In the data rows, the value 128 means zero.
Here are some numbered points:
022 001 016 013 000 040 020 000 041 000 000 064 006 036 006 021 012 000 000 012 159 013 000 016 011 000 012 0
116 137 142 123 132 144 127 149 129 140 139 113 155 125 121 123 122 148 155 128 121 138 137 114 132 146 146 1
151 152 147 148 187 174 173 163 151 175 147 142 163 170 140 116 157 143 145 154 135 186 181 164 168 140 145 2
141 167 122 140 140 144 148 147 147 141 151 144 147 138 122 134 134 119 152 137 114 145 156 142 149 144 136 3
121 152 140 126 128 133 108 149 121 147 168 103 154 121 136 140 127 164 171 152 109 136 133 122 138 166 147 4
117 180 104 125 159 168 128 165 130 144 162 128 164 136 106 114 135 152 178 153 115 158 161 142 164 173 160 5
107 126 131 113 100 095 102 104 110 134 152 097 114 113 125 139 114 107 102 115 105 117 117 114 117 105 087 6
089 108 104 099 077 084 087 090 104 105 124 076 102 095 100 111 094 109 115 094 122 097 095 090 093 107 093 7
201 131 162 182 177 163 201 162 170 165 106 184 137 180 180 165 163 113 108 164 140 164 154 195 145 119 145 8
132 112 137 128 121 109 126 105 117 134 120 128 114 129 128 138 127 110 114 128 128 129 116 124 119 098 103 9
122 145 130 130 114 123 119 127 141 130 148 123 141 127 130 150 123 133 129 111 125 132 126 123 127 141 128 10
110 148 120 123 115 112 111 124 128 136 158 110 125 115 122 127 115 124 141 118 110 121 139 120 125 141 118 11
137 086 097 105 145 126 135 094 094 108 054 142 073 125 114 101 124 095 091 150 152 116 103 156 118 082 112 12
151 140 131 143 139 168 155 162 153 124 131 164 166 155 130 149 143 176 160 170 158 143 124 141 146 164 170 13
255 192 248 235 237 217 254 190 223 241 211 255 205 240 248 245 238 154 083 118 139 234 230 233 222 131 167 14
128 150 133 133 127 142 124 140 140 134 157 123 151 134 132 142 132 145 146 117 122 136 131 129 139 147 143 15
118 140 133 126 112 119 111 123 130 130 157 109 137 126 128 140 127 150 148 130 121 124 126 121 127 145 134 16
108 119 136 121 111 100 105 114 119 130 138 104 119 106 126 136 116 122 135 121 111 121 118 110 118 125 112 17
120 088 122 107 108 093 112 105 114 116 101 129 096 110 117 131 109 094 102 104 135 121 104 104 105 107 093 18
144 130 123 145 153 166 157 158 166 117 113 178 159 168 126 151 132 145 149 145 172 136 119 139 143 142 165 19
119 156 101 093 161 152 114 156 071 140 127 091 155 107 091 094 118 127 131 144 143 169 135 116 154 136 139 20
095 132 095 104 097 099 095 104 107 111 137 087 118 098 102 106 098 112 118 100 101 109 116 095 113 131 101 21
122 156 138 129 140 135 121 159 131 151 170 104 162 127 134 137 131 179 183 152 102 143 145 125 146 172 156 22
111 116 108 101 132 129 119 140 101 116 111 105 129 102 106 098 113 149 164 170 136 125 097 104 109 160 139 23
154 148 112 128 146 175 146 137 139 119 119 160 147 163 115 099 143 112 105 095 169 157 129 146 162 103 146 24
090 018 072 083 039 069 101 046 107 007 000 147 023 082 060 094 047 039 064 071 181 053 026 057 031 014 046 25
094 051 102 096 099 090 126 086 106 081 037 116 067 100 078 082 097 075 127 108 157 100 103 085 078 102 084 26
179 110 169 183 158 146 185 131 186 126 110 198 090 166 167 131 182 075 057 082 142 131 160 171 143 071 119 27
107 103 112 110 095 100 107 104 121 107 119 110 104 111 109 114 106 116 133 126 133 103 103 099 099 117 095 28
123 142 143 133 122 115 117 132 128 150 163 107 137 126 142 144 132 150 137 129 111 139 134 124 132 145 132 29
109 137 139 122 115 114 113 127 131 140 156 100 133 118 133 134 122 131 137 105 107 131 134 113 127 124 118 30
168 182 171 175 161 152 161 159 164 183 194 140 173 164 182 175 167 169 152 119 110 173 172 173 173 162 164 31
078 017 029 054 091 077 087 040 040 053 000 088 028 084 053 047 054 053 041 121 153 069 033 084 046 019 064 32
128 142 158 139 124 119 131 133 153 145 160 122 144 132 150 159 135 151 159 124 107 141 137 120 135 150 129 33
118 138 130 126 110 115 113 116 131 127 152 109 130 126 130 134 121 126 139 135 117 122 121 120 126 132 119 34
173 142 153 157 145 147 175 123 174 142 153 163 143 173 147 149 160 126 131 126 149 155 149 159 148 124 136 35
078 108 101 095 074 081 077 093 099 097 126 074 111 090 100 109 092 117 114 099 114 094 090 081 089 110 094 36
117 097 089 099 096 116 113 106 117 067 065 137 113 120 094 098 110 096 113 107 169 106 091 104 102 086 123 37
120 132 132 134 112 126 125 143 134 126 146 120 143 131 130 142 118 158 157 110 129 125 127 124 127 157 144 38
207 164 143 173 188 191 184 162 161 184 144 180 175 195 179 150 187 161 136 167 149 178 186 207 176 142 164 39
093 109 114 102 098 094 092 104 091 114 130 081 114 097 109 118 098 109 093 092 118 110 102 096 101 107 096 40
099 119 116 107 103 101 091 118 097 125 142 084 119 100 113 129 105 130 132 113 106 113 110 098 110 135 109 41
155 151 160 159 157 144 158 156 141 174 165 141 142 151 163 163 157 143 133 119 124 159 159 160 148 143 141 42
166 168 130 150 169 194 168 171 160 163 168 154 175 175 147 125 180 153 135 100 158 179 177 178 175 148 165 43
093 110 115 106 096 097 084 109 107 107 133 084 111 097 116 102 112 120 112 109 106 098 111 097 105 125 113 44
155 176 170 167 138 141 157 135 168 169 190 149 158 163 171 175 161 147 155 126 117 155 161 154 156 146 127 45
127 132 131 147 110 104 143 116 150 135 137 153 113 137 133 141 130 105 109 100 118 125 143 133 126 112 103 46
182 209 182 173 209 206 179 216 164 193 188 170 223 172 182 183 182 208 186 180 134 209 185 181 204 199 221 47
140 126 123 124 112 140 148 120 144 114 095 162 126 148 122 138 130 124 143 143 155 122 104 135 121 121 131 48
117 106 132 130 099 097 116 103 129 117 138 112 102 113 133 127 126 112 091 082 113 106 120 115 111 100 106 49
144 132 150 143 147 135 148 134 132 150 134 156 139 147 147 143 139 123 129 096 134 154 137 146 135 123 138 50
255 252 255 255 255 255 255 255 255 244 223 255 243 255 255 211 255 247 205 220 155 255 255 255 255 208 255 51
041 045 039 032 078 097 065 137 037 046 010 057 106 047 022 020 039 141 158 132 144 071 050 034 061 145 161 52
137 128 140 129 134 124 144 152 124 147 135 140 138 137 141 141 135 163 175 190 126 141 132 130 133 169 152 53
122 142 134 128 110 119 116 123 132 137 162 110 141 129 134 143 125 141 136 122 112 126 135 124 128 134 122 54
147 133 128 126 150 139 143 131 125 144 115 132 134 140 142 128 136 124 124 132 132 145 129 146 134 113 134 55
133 118 147 134 123 118 136 122 125 142 129 143 117 126 128 149 130 149 142 153 124 145 115 127 124 139 129 56
090 082 091 082 090 084 081 088 070 092 077 086 080 085 087 087 088 083 089 102 133 097 070 091 077 102 078 57
062 007 090 083 087 070 094 073 098 046 000 135 048 064 068 073 050 038 110 140 157 060 055 058 051 067 048 58
125 154 141 132 121 123 118 127 128 146 163 099 138 126 146 136 132 143 143 134 103 134 139 131 138 147 133 59
119 119 137 132 127 134 138 144 138 130 116 126 144 125 136 126 122 143 121 137 124 134 125 120 121 097 129 60
123 139 126 126 144 149 128 144 130 131 128 125 146 134 115 123 128 141 142 103 124 153 136 121 144 121 139 61
122 145 150 136 123 121 117 119 131 149 166 116 131 127 146 155 128 121 116 106 112 134 134 124 134 115 110 62
145 124 135 159 119 111 168 109 161 131 128 181 120 144 125 134 133 086 112 089 121 141 154 143 129 120 103 63
041 031 035 050 027 043 035 031 050 013 026 052 044 052 031 048 034 039 029 023 150 027 038 031 033 041 036 64
110 125 118 120 105 118 108 115 121 115 138 107 126 116 121 121 115 133 120 099 123 114 112 106 117 119 114 65
112 141 147 135 121 120 111 130 139 137 162 106 133 112 144 142 130 147 149 128 102 127 134 119 134 143 133 66
144 102 160 168 158 156 146 132 205 096 065 208 096 133 137 136 159 093 081 128 149 103 133 137 114 106 126 67
123 078 124 132 122 103 132 093 116 096 061 170 074 110 111 153 104 043 045 040 153 108 085 109 087 050 069 68
111 137 116 118 114 123 108 124 123 124 150 104 140 117 121 129 117 139 152 139 118 121 119 111 126 147 126 69
152 186 167 157 173 177 142 185 160 168 194 135 178 151 164 153 164 188 167 170 109 170 171 162 176 179 187 70
117 100 120 109 114 109 109 098 095 105 091 120 101 101 116 115 102 088 088 094 133 108 096 112 091 095 090 71
152 066 127 146 138 125 139 109 168 077 049 173 066 125 134 109 125 061 020 056 152 078 100 123 099 059 109 72
079 105 099 087 082 079 072 093 083 101 122 071 100 078 093 106 084 100 102 103 110 092 083 080 090 108 086 73
255 222 255 255 255 255 255 231 255 255 202 255 204 255 255 255 255 202 087 171 153 255 255 255 255 141 242 74
101 121 110 101 096 099 095 101 095 117 133 077 113 095 113 115 101 119 116 107 106 105 104 110 105 117 103 75
170 203 166 165 180 196 168 186 170 185 205 152 200 183 168 172 171 204 208 179 130 192 192 177 191 211 194 76
235 223 226 213 243 239 228 235 200 243 226 214 243 227 222 213 230 225 202 219 137 240 233 231 230 225 225 77
083 110 056 052 125 155 065 190 037 074 048 075 177 064 055 051 061 171 177 184 154 096 071 066 105 157 176 78
100 071 097 097 094 083 100 103 100 090 066 124 077 092 089 107 089 070 051 038 139 091 074 089 064 063 093 79
159 147 167 147 147 142 143 151 153 159 155 153 147 148 160 170 143 135 096 105 123 152 137 137 144 114 132 80
178 183 118 141 189 226 183 204 141 168 173 172 185 195 133 119 165 182 176 189 178 195 185 188 188 164 205 81
143 158 156 143 148 142 134 157 136 171 185 125 159 146 158 158 154 159 157 134 111 163 157 147 151 166 148 82
191 210 192 187 219 206 188 213 177 219 211 178 206 193 192 190 195 226 222 208 128 221 207 203 217 225 221 83
098 123 115 106 105 095 093 108 101 124 136 084 115 100 116 123 103 132 123 123 107 109 102 098 107 129 105 84
125 109 135 125 117 105 121 111 120 133 123 117 108 112 124 144 123 115 117 084 126 128 115 113 111 111 110 85
078 045 031 077 063 066 110 041 089 042 020 122 036 088 019 045 055 000 036 048 136 049 078 084 067 048 033 86
122 138 136 134 114 121 122 120 139 123 146 119 132 132 132 140 122 130 136 118 126 121 124 120 127 128 123 87
New points follow, each followed by the numbers of its five nearest points above, nearest first.
158 160 136 152 150 167 164 170 165 145 148 160 180 172 139 150 144 185 194 217 146 156 157 158 153 189 185 13 70 53 2 19
133 168 124 139 144 152 143 154 150 143 147 155 159 140 127 127 140 130 136 086 113 142 161 152 153 142 145 3 15 61 50 42
168 135 161 169 160 151 160 137 171 121 111 169 120 149 148 114 164 129 095 161 138 119 150 160 132 129 131 35 55 67 50 8
106 066 096 077 130 116 107 124 112 071 026 142 069 091 095 071 123 096 017 046 152 059 093 123 078 071 122 79 72 37 71 68
223 148 186 202 222 183 196 162 193 182 154 211 132 198 190 142 211 116 115 183 159 178 216 218 191 141 166 39 8 2 43 35
134 107 127 129 108 091 132 094 125 136 126 118 094 117 134 140 123 112 100 119 121 118 116 126 116 107 098 9 85 49 6 18
095 163 098 086 128 157 093 152 102 107 127 084 163 101 097 093 102 163 153 128 129 120 108 108 129 165 156 23 69 20 1 16
132 142 162 145 121 118 131 141 146 152 163 124 143 129 155 165 135 150 152 136 107 132 132 129 126 148 132 33 29 66 59 15
152 116 137 156 170 172 154 155 161 119 089 197 114 157 135 122 155 138 121 166 158 112 141 157 137 140 177 19 13 48 67 55
124 127 106 114 109 117 116 113 130 102 119 120 117 135 119 128 112 111 118 101 134 117 100 117 119 116 122 65 85 87 28 9
119 107 122 128 111 114 108 108 130 106 117 108 108 114 126 104 123 101 099 109 120 099 123 119 103 104 106 49 65 28 18 85
136 129 126 130 142 160 133 162 114 135 128 124 160 131 133 140 135 149 154 152 129 138 126 129 132 154 149 1 15 53 61 38
049 022 045 047 038 021 055 031 028 033 005 074 020 035 038 067 034 016 058 053 143 040 020 036 023 031 030 64 0 32 86 25
112 119 120 117 117 125 105 126 115 104 126 114 114 105 120 104 126 119 114 132 121 102 112 117 108 113 127 65 17 28 44 34
034 023 043 033 070 063 054 081 048 020 000 045 056 033 009 010 023 090 162 127 146 046 050 023 039 125 083 52 58 32 64 57
100 110 118 100 120 116 102 126 099 086 080 111 121 093 101 115 094 160 192 209 130 099 084 086 105 176 153 23 69 28 84 41
170 104 175 184 124 119 179 116 195 147 140 185 105 164 184 170 170 117 121 136 123 113 148 169 120 135 138 35 63 8 80 50
123 074 074 100 095 112 111 099 124 084 058 125 111 113 073 093 096 097 095 066 186 101 093 113 091 109 112 37 26 71 79 18
073 098 100 087 076 068 068 085 077 100 118 058 097 075 092 100 082 098 103 094 109 089 087 076 083 095 086 73 36 7 57 40
112 087 088 104 094 104 110 076 120 056 057 149 088 114 083 097 103 065 087 089 181 087 089 093 094 069 087 37 26 79 71 57
129 105 102 116 108 130 133 116 136 076 074 165 111 130 101 103 119 104 108 099 165 095 096 121 107 081 123 37 71 48 18 12
180 190 143 167 188 219 175 178 172 144 160 181 192 191 141 138 153 172 200 194 164 179 173 168 189 170 177 81 76 39 70 2
140 179 157 145 158 159 130 177 141 166 191 118 183 145 159 157 149 195 193 169 109 163 152 143 159 197 174 70 82 22 31 5
149 169 177 164 145 142 146 149 156 177 200 141 161 153 178 181 161 150 148 137 106 166 163 153 158 153 137 45 82 31 42 80
116 118 104 107 100 124 115 122 120 100 107 116 119 127 105 112 112 119 132 129 139 109 106 104 110 112 118 28 65 17 18 84
249 179 210 248 207 175 255 147 255 206 182 255 157 248 193 208 230 020 049 059 150 208 255 254 213 066 112 14 8 27 39 74
147 158 150 152 137 145 152 152 158 152 164 144 162 154 154 160 144 171 176 160 129 147 145 144 152 178 158 82 13 53 22 45
070 065 091 076 066 054 067 062 073 087 081 068 068 070 086 099 071 070 075 077 117 073 068 066 070 066 047 57 73 79 36 7
141 179 161 152 166 162 144 170 152 175 198 122 180 148 160 154 158 184 195 167 108 179 174 149 177 179 163 70 82 31 76 22
114 080 080 107 093 123 126 103 129 055 058 151 103 125 083 094 096 110 128 146 171 097 088 110 095 115 112 37 26 28 12 18
161 108 162 149 132 121 159 079 139 141 106 194 087 152 150 164 163 046 046 097 155 139 113 147 120 044 050 27 63 68 46 9
104 124 121 111 098 113 101 118 120 121 141 101 135 114 118 130 115 142 143 133 119 116 116 109 115 149 122 69 34 17 16 41
140 095 088 098 126 133 133 102 100 100 039 149 091 130 116 108 109 055 074 162 150 117 100 140 139 076 118 12 37 71 18 9
129 132 160 146 117 116 138 128 148 149 159 126 140 135 148 156 139 148 154 143 109 134 137 126 123 146 130 33 29 66 59 54
142 146 120 131 149 173 154 142 157 112 119 159 154 152 113 125 140 122 137 156 162 148 139 131 156 134 141 19 3 24 13 55
197 226 187 180 224 221 185 211 171 222 208 195 231 193 193 192 197 215 221 199 124 229 203 191 212 222 210 83 47 76 77 81
133 094 095 121 099 124 151 118 138 074 074 161 114 143 103 103 107 078 082 068 180 112 092 104 105 071 120 37 71 18 72 68
143 122 149 136 141 126 138 128 128 142 132 146 125 133 144 146 132 121 119 103 136 134 124 134 123 119 119 50 55 9 46 87
125 146 152 137 123 121 122 126 133 148 172 113 143 125 147 153 132 134 123 106 107 136 135 125 136 122 121 62 54 29 30 59
115 153 092 100 139 155 108 134 103 115 154 099 148 122 099 101 113 136 131 113 142 146 135 123 144 137 134 20 61 69 1 11
171 187 190 183 171 169 164 173 185 187 203 162 181 173 188 179 188 186 156 128 110 174 180 173 174 179 179 31 70 76 45 47
204 209 169 165 236 254 194 236 160 201 166 198 229 189 161 170 187 203 198 166 152 220 169 192 214 179 234 47 83 81 76 39
098 081 096 091 096 084 089 088 086 096 083 090 089 089 096 096 098 093 096 098 124 096 082 084 088 094 091 57 73 7 36 71
194 153 193 185 208 185 214 195 169 169 131 217 165 188 188 194 182 178 164 162 157 196 173 178 174 169 181 39 47 8 76 31
126 169 139 135 140 155 125 168 140 148 175 118 171 131 140 147 141 191 191 168 118 147 142 131 150 185 174 22 4 5 82 53
166 132 166 169 114 107 166 110 178 145 155 179 120 173 164 185 156 129 137 127 141 140 146 158 138 124 123 35 45 80 50 42
173 084 164 158 148 127 208 124 174 141 105 182 105 185 157 157 168 096 077 103 146 154 145 163 129 084 096 27 63 35 8 67
162 131 156 143 162 139 152 151 142 153 135 161 125 149 164 165 153 139 158 162 141 161 145 152 137 153 145 42 53 35 50 82
134 153 153 145 143 132 138 148 145 162 170 118 150 141 150 140 149 159 171 137 113 156 153 137 152 160 137 82 33 22 15 4
110 097 108 120 115 114 104 108 119 107 098 120 092 098 119 084 123 082 051 092 127 093 123 109 109 077 104 71 18 49 40 44
143 131 120 134 140 126 134 133 121 136 127 132 128 139 135 132 128 135 120 134 125 138 132 141 132 134 137 55 56 10 60 87
114 111 126 115 115 103 110 120 110 127 123 110 114 110 122 130 111 127 135 129 127 123 119 114 109 129 115 17 65 34 41 28
192 137 158 170 194 191 179 173 178 129 109 187 133 163 175 121 169 135 137 160 142 141 147 163 158 160 177 8 39 19 2 35
173 204 168 169 181 193 168 195 173 178 208 162 203 185 171 174 177 204 205 177 131 197 187 179 201 208 195 76 47 70 83 81
129 135 105 120 147 145 126 144 113 122 117 118 145 130 130 114 129 152 162 201 132 134 124 139 140 159 158 53 23 1 4 69
131 175 144 139 144 160 126 164 138 152 177 121 180 143 141 149 147 189 180 169 116 153 150 141 154 180 169 22 82 70 5 4
074 065 084 080 064 061 066 069 082 069 079 068 061 068 086 074 081 074 074 100 111 056 073 065 061 079 070 57 73 79 36 7
145 144 150 150 142 149 138 154 157 134 154 142 143 138 150 124 152 155 162 175 126 137 151 148 140 171 157 53 13 3 82 22
090 051 095 083 090 098 099 082 072 072 020 124 067 073 088 110 077 045 055 081 161 086 062 085 062 042 068 79 57 26 58 68
137 181 108 119 232 218 152 205 133 151 137 142 195 148 104 102 138 190 210 208 145 209 189 141 211 192 181 81 5 2 70 76
040 060 030 052 043 035 054 050 059 043 049 062 052 046 028 038 042 032 039 052 120 047 074 052 053 044 050 64 86 32 0 25
189 117 204 205 150 149 197 143 220 167 147 221 120 193 197 193 195 138 113 145 134 151 181 192 166 135 153 8 35 39 45 42
108 102 125 123 110 110 106 114 124 106 127 108 096 104 123 113 116 106 104 106 116 102 118 112 116 102 111 49 65 28 44 18
111 120 122 121 118 116 107 125 126 112 128 115 119 116 131 111 127 128 116 117 126 105 127 116 122 123 127 65 17 34 87 11
148 146 129 169 141 138 180 135 171 109 100 211 122 149 122 154 126 096 118 107 130 128 147 140 135 132 135 63 50 46 48 35
176 134 176 174 133 128 170 099 192 156 155 186 128 175 180 183 170 107 121 097 138 157 154 162 150 112 109 35 80 45 63 50
143 076 128 135 127 111 132 091 145 091 068 164 071 127 123 095 135 078 089 139 157 082 122 136 105 093 116 12 18 37 72 71
237 233 232 222 252 241 233 235 197 247 221 222 237 228 233 220 239 218 217 186 137 241 230 243 229 225 228 77 51 83 74 47
148 191 162 158 165 162 141 173 157 173 203 132 176 146 167 156 167 187 176 163 107 167 174 164 174 184 173 70 31 82 76 45
168 155 185 183 157 151 162 131 185 175 186 165 133 173 185 174 176 142 129 143 107 164 178 172 154 142 135 45 42 31 35 80
148 174 146 143 149 153 138 148 153 151 180 132 158 157 151 152 145 154 139 137 118 165 160 150 157 142 139 82 42 45 3 15
141 127 158 138 132 124 147 134 137 156 144 146 131 132 155 156 138 135 129 163 125 144 132 139 143 135 129 56 33 55 29 50
111 123 136 124 108 106 105 110 133 121 144 106 115 108 127 128 119 128 110 131 110 109 123 108 116 121 111 17 65 34 6 30
104 060 096 113 119 121 114 087 114 061 056 133 064 087 101 066 098 045 024 100 154 068 082 090 094 056 096 79 26 72 68 71
160 142 127 138 164 168 142 151 121 134 107 156 136 151 137 129 130 138 137 164 133 143 136 153 158 132 169 55 19 13 3 50
170 125 102 143 164 168 150 121 142 141 091 138 120 153 137 124 129 121 127 157 142 140 137 165 142 110 140 55 48 24 50 19
171 149 158 159 194 182 216 172 159 179 138 182 150 191 155 137 201 147 165 178 158 194 179 180 186 142 169 39 2 43 81 8
117 129 141 127 121 117 110 122 133 127 149 109 124 118 136 129 133 133 142 137 112 116 130 122 124 137 119 34 16 54 87 66
099 155 105 102 120 132 086 143 095 128 149 072 154 103 113 113 107 163 161 148 106 122 115 112 131 163 147 69 4 23 16 1
137 129 125 139 134 133 136 125 122 139 135 119 131 138 145 141 138 132 136 144 118 125 130 143 130 131 135 55 87 56 29 59
133 077 103 116 131 132 138 102 131 081 058 158 085 106 108 095 132 098 061 139 134 076 101 131 103 104 130 12 37 71 18 72
122 152 134 129 125 126 119 135 140 138 168 118 152 129 137 150 129 160 174 150 114 133 134 124 141 162 138 4 22 33 15 59
179 199 184 179 175 180 173 182 181 182 210 162 198 183 189 188 181 191 191 179 122 188 184 178 193 192 183 76 47 70 31 83
138 137 122 116 163 143 136 150 093 163 134 118 133 139 119 118 151 145 166 196 137 166 142 157 148 158 133 53 5 55 3 4
131 099 096 114 116 122 109 104 095 100 087 106 101 118 103 102 108 086 108 175 130 114 103 130 113 087 111 12 28 71 18 37
105 137 104 111 111 133 106 139 108 118 133 098 147 117 107 112 109 159 164 136 138 112 118 108 125 159 145 69 23 16 38 1
119 071 084 091 092 119 124 108 128 077 058 156 103 121 076 095 100 108 130 126 170 093 098 106 095 118 127 37 26 28 18 71
148 148 134 140 144 141 141 144 149 135 148 132 152 155 145 143 140 152 141 101 133 136 139 137 149 143 140 15 50 3 61 33
110 092 120 102 114 100 113 084 086 097 078 116 084 092 105 115 091 082 070 070 133 105 092 089 094 086 073 71 79 18 57 40
135 177 119 121 168 176 139 165 134 148 171 123 172 153 125 127 150 185 186 154 143 167 156 148 177 176 174 5 22 70 82 13
167 105 158 148 144 125 169 139 143 140 099 177 127 143 157 158 135 123 125 125 156 146 118 140 128 117 130 50 55 48 35 56
246 159 255 255 239 220 255 175 255 210 190 255 154 244 252 213 255 108 048 083 144 216 241 255 211 061 168 14 74 39 8 77
097 112 113 100 100 113 088 119 103 105 122 087 106 098 112 092 116 136 121 135 114 098 112 105 110 133 125 44 84 75 41 21
177 098 174 160 143 127 178 151 159 132 081 212 108 152 156 185 126 108 116 140 161 131 134 134 112 106 115 67 48 63 50 35
183 137 128 156 165 161 174 143 143 144 095 169 136 170 159 137 150 133 103 170 141 155 143 179 153 114 162 8 35 55 19 2
131 163 080 139 163 176 181 156 147 116 094 193 133 156 094 103 128 077 109 138 132 152 176 162 177 128 136 24 3 55 19 63
138 150 131 132 123 132 136 142 131 140 157 111 150 139 137 127 139 141 141 109 127 129 139 133 137 141 142 15 59 29 54 10
160 171 146 146 172 176 159 154 154 154 154 163 164 162 148 143 154 164 158 108 144 164 163 158 163 166 166 43 42 2 82 31
131 129 127 122 141 135 150 138 123 149 134 115 142 155 134 094 148 155 135 115 134 159 160 140 152 142 144 61 55 1 15 50
160 131 156 149 165 166 157 132 136 148 111 175 143 147 136 142 150 091 013 024 154 146 140 155 138 071 124 27 24 80 50 63
138 128 128 138 130 126 129 119 119 138 134 118 127 142 147 134 138 131 128 145 122 140 130 142 133 123 126 55 56 87 34 54
218 248 177 207 247 238 236 255 202 235 229 229 236 233 177 179 217 221 239 207 130 245 252 231 255 246 236 77 83 51 47 76
130 150 151 147 116 120 133 134 154 140 162 127 143 139 152 162 139 152 164 153 117 134 131 128 139 160 132 33 29 15 59 66
134 142 125 144 139 144 129 125 147 133 145 149 151 144 127 139 143 137 152 127 140 139 133 137 145 147 138 15 3 61 10 50
070 052 000 058 070 065 089 041 063 026 007 138 041 073 003 028 059 000 019 069 146 048 083 075 065 010 043 86 32 64 25 58
119 155 124 137 128 131 129 135 135 138 156 129 149 133 123 126 130 133 143 116 112 138 146 136 140 145 130 15 10 54 3 59
116 131 109 129 109 105 128 122 131 126 130 139 122 118 103 112 116 101 102 094 117 123 145 131 120 108 109 46 85 65 49 9
112 154 119 117 131 135 107 143 107 140 152 085 152 123 132 122 115 159 164 154 107 132 132 126 139 156 153 4 1 22 69 59
128 096 066 111 124 122 134 102 084 093 040 121 088 133 108 095 108 076 134 146 140 120 097 128 111 101 107 12 37 71 26 18
141 127 149 136 146 129 138 122 138 144 146 149 130 129 140 146 140 127 120 093 129 145 125 136 140 118 125 50 55 62 10 80
255 255 255 255 255 255 255 255 234 255 236 255 255 255 255 255 255 240 230 209 157 255 255 255 255 255 255 51 77 74 83 14
140 146 135 127 130 151 137 148 147 138 149 136 156 149 134 135 147 153 152 141 137 144 139 136 140 153 154 15 3 1 13 38
160 160 140 149 171 159 155 177 129 164 153 141 171 153 153 155 154 179 203 197 128 153 155 166 157 177 190 70 13 82 53 22
110 107 117 119 081 092 106 091 126 102 110 109 104 112 113 129 106 110 115 107 125 093 100 097 095 100 093 28 18 7 71 40
116 143 097 097 137 154 113 118 108 124 128 104 138 130 097 087 121 126 110 126 159 141 137 134 146 123 135 20 61 55 69 65
119 118 103 109 105 121 115 115 117 098 114 116 131 116 099 112 115 128 148 133 141 109 108 112 114 131 108 28 65 69 17 34
124 162 147 138 147 152 130 175 138 161 172 114 172 132 137 140 138 183 181 145 112 157 154 130 152 178 164 22 82 4 5 1
144 123 108 132 125 149 156 116 144 086 099 158 125 144 108 128 118 132 136 118 168 121 108 128 117 119 119 48 60 55 87 9
141 083 105 125 103 134 135 110 148 088 057 173 108 128 101 100 112 100 071 066 175 127 113 133 102 084 123 37 72 71 18 12
138 136 146 146 137 140 133 142 142 131 144 133 131 129 139 133 143 151 152 182 121 125 143 137 140 153 157 53 56 15 3 4
089 033 087 078 074 072 083 053 103 055 026 115 028 069 077 051 088 028 002 041 131 037 059 085 064 032 066 86 25 32 79 58
154 190 140 150 179 180 155 172 157 152 181 157 192 170 157 155 160 175 162 144 134 176 169 158 177 162 171 70 43 31 2 82
142 161 134 147 144 162 146 163 152 138 145 146 170 157 136 141 147 186 194 184 141 151 137 144 156 199 174 13 53 22 5 70
099 086 070 084 096 094 081 068 064 076 060 091 067 083 090 076 077 069 090 133 130 077 073 096 078 070 082 57 26 73 79 71
114 168 093 105 168 204 115 201 117 117 107 150 195 132 091 096 118 169 150 151 164 147 118 133 148 167 176 5 13 20 19 1
128 142 162 140 122 122 122 138 141 148 155 126 144 125 154 163 131 150 145 128 111 132 124 126 129 147 133 33 29 66 59 15
162 144 151 147 219 199 198 221 166 160 113 198 182 174 141 137 155 218 221 222 145 192 173 162 186 194 236 81 47 76 70 83
255 255 255 255 255 255 255 255 255 255 242 255 255 255 255 255 255 255 255 240 157 255 255 255 255 255 255 51 77 74 83 14
072 022 051 064 091 083 080 077 076 032 005 106 036 053 053 013 071 057 046 095 139 026 062 073 055 049 089 32 86 58 25 64
124 092 099 127 089 113 131 079 130 084 081 157 091 134 101 107 106 097 079 111 177 102 096 115 104 085 107 37 71 18 12 28
089 142 098 099 143 149 088 153 097 109 131 089 149 095 096 084 111 148 120 124 121 118 122 106 141 135 159 20 23 69 1 65
113 100 091 111 110 128 137 086 122 080 039 160 093 131 087 093 106 086 089 067 193 095 088 119 092 093 108 37 71 26 12 79
160 136 159 154 129 125 152 143 140 169 165 144 134 155 163 166 160 150 139 138 125 153 151 155 146 135 125 42 45 82 80 35
127 123 120 122 108 117 121 105 131 116 124 137 124 129 124 133 126 108 105 117 142 121 117 124 118 114 111 9 85 65 87 46
135 160 125 140 142 135 140 141 142 142 155 142 145 140 124 126 133 130 149 136 115 147 156 142 156 154 131 3 15 59 61 1
112 148 082 107 134 152 132 152 110 102 111 131 149 123 087 085 103 138 160 171 131 141 132 126 150 178 155 23 20 5 1 69
158 190 167 164 163 159 148 162 149 182 200 126 175 164 175 165 168 184 173 166 106 171 168 165 176 181 169 70 31 82 76 45
132 157 120 137 135 137 144 149 146 138 149 152 138 136 127 134 129 150 158 124 117 144 154 138 154 172 142 3 15 38 1 33
101 130 095 111 150 183 114 184 120 089 102 130 162 082 107 093 102 186 167 183 141 113 123 108 126 176 206 23 1 5 13 53
132 091 128 113 108 105 125 110 104 125 099 133 101 117 118 138 126 088 091 085 125 127 115 119 113 094 102 18 85 71 9 49
141 099 113 135 144 142 137 112 102 106 050 152 109 141 117 118 112 083 084 133 148 105 101 148 105 074 127 12 71 37 9 48
116 155 142 132 136 135 122 159 132 151 172 108 165 127 139 138 133 182 186 173 108 145 147 124 150 181 156 22 4 53 82 5
143 182 160 150 181 177 156 191 156 176 187 136 191 157 155 149 157 183 182 164 115 183 171 158 180 172 180 70 76 31 82 2
134 115 132 127 143 128 131 116 118 131 118 135 101 131 130 130 123 125 126 137 138 146 111 121 123 117 103 9 56 55 60 85
126 108 145 128 134 119 131 126 118 143 118 136 123 123 131 145 125 129 105 091 131 133 118 123 117 121 128 85 9 60 87 10
255 255 225 250 255 255 255 255 255 241 229 255 255 255 238 221 255 255 248 255 186 255 255 255 255 255 255 51 77 74 83 47
140 166 147 144 163 172 137 167 146 144 169 126 159 139 158 126 155 158 147 174 117 152 159 143 154 160 160 82 70 5 22 3
115 141 116 120 109 110 118 120 128 120 144 113 133 117 117 121 109 110 130 108 108 118 133 117 127 136 120 11 34 65 30 87
082 040 044 066 080 066 080 023 050 043 005 073 028 069 064 046 051 016 013 090 145 061 041 078 060 005 044 32 86 64 25 58
110 119 133 116 117 096 104 110 109 126 125 107 112 105 123 128 112 122 118 113 122 123 109 109 114 114 099 17 65 85 6 84
135 128 169 154 129 124 139 128 158 152 148 141 137 131 156 155 145 128 155 139 115 139 135 130 132 134 121 33 56 29 66 50
096 083 079 112 071 061 119 071 115 063 068 132 061 092 076 091 080 045 062 043 122 084 091 083 077 066 054 79 57 26 68 86
135 162 153 154 155 149 132 155 153 155 176 123 150 146 155 137 163 167 141 169 113 151 165 153 164 158 160 82 42 70 22 45
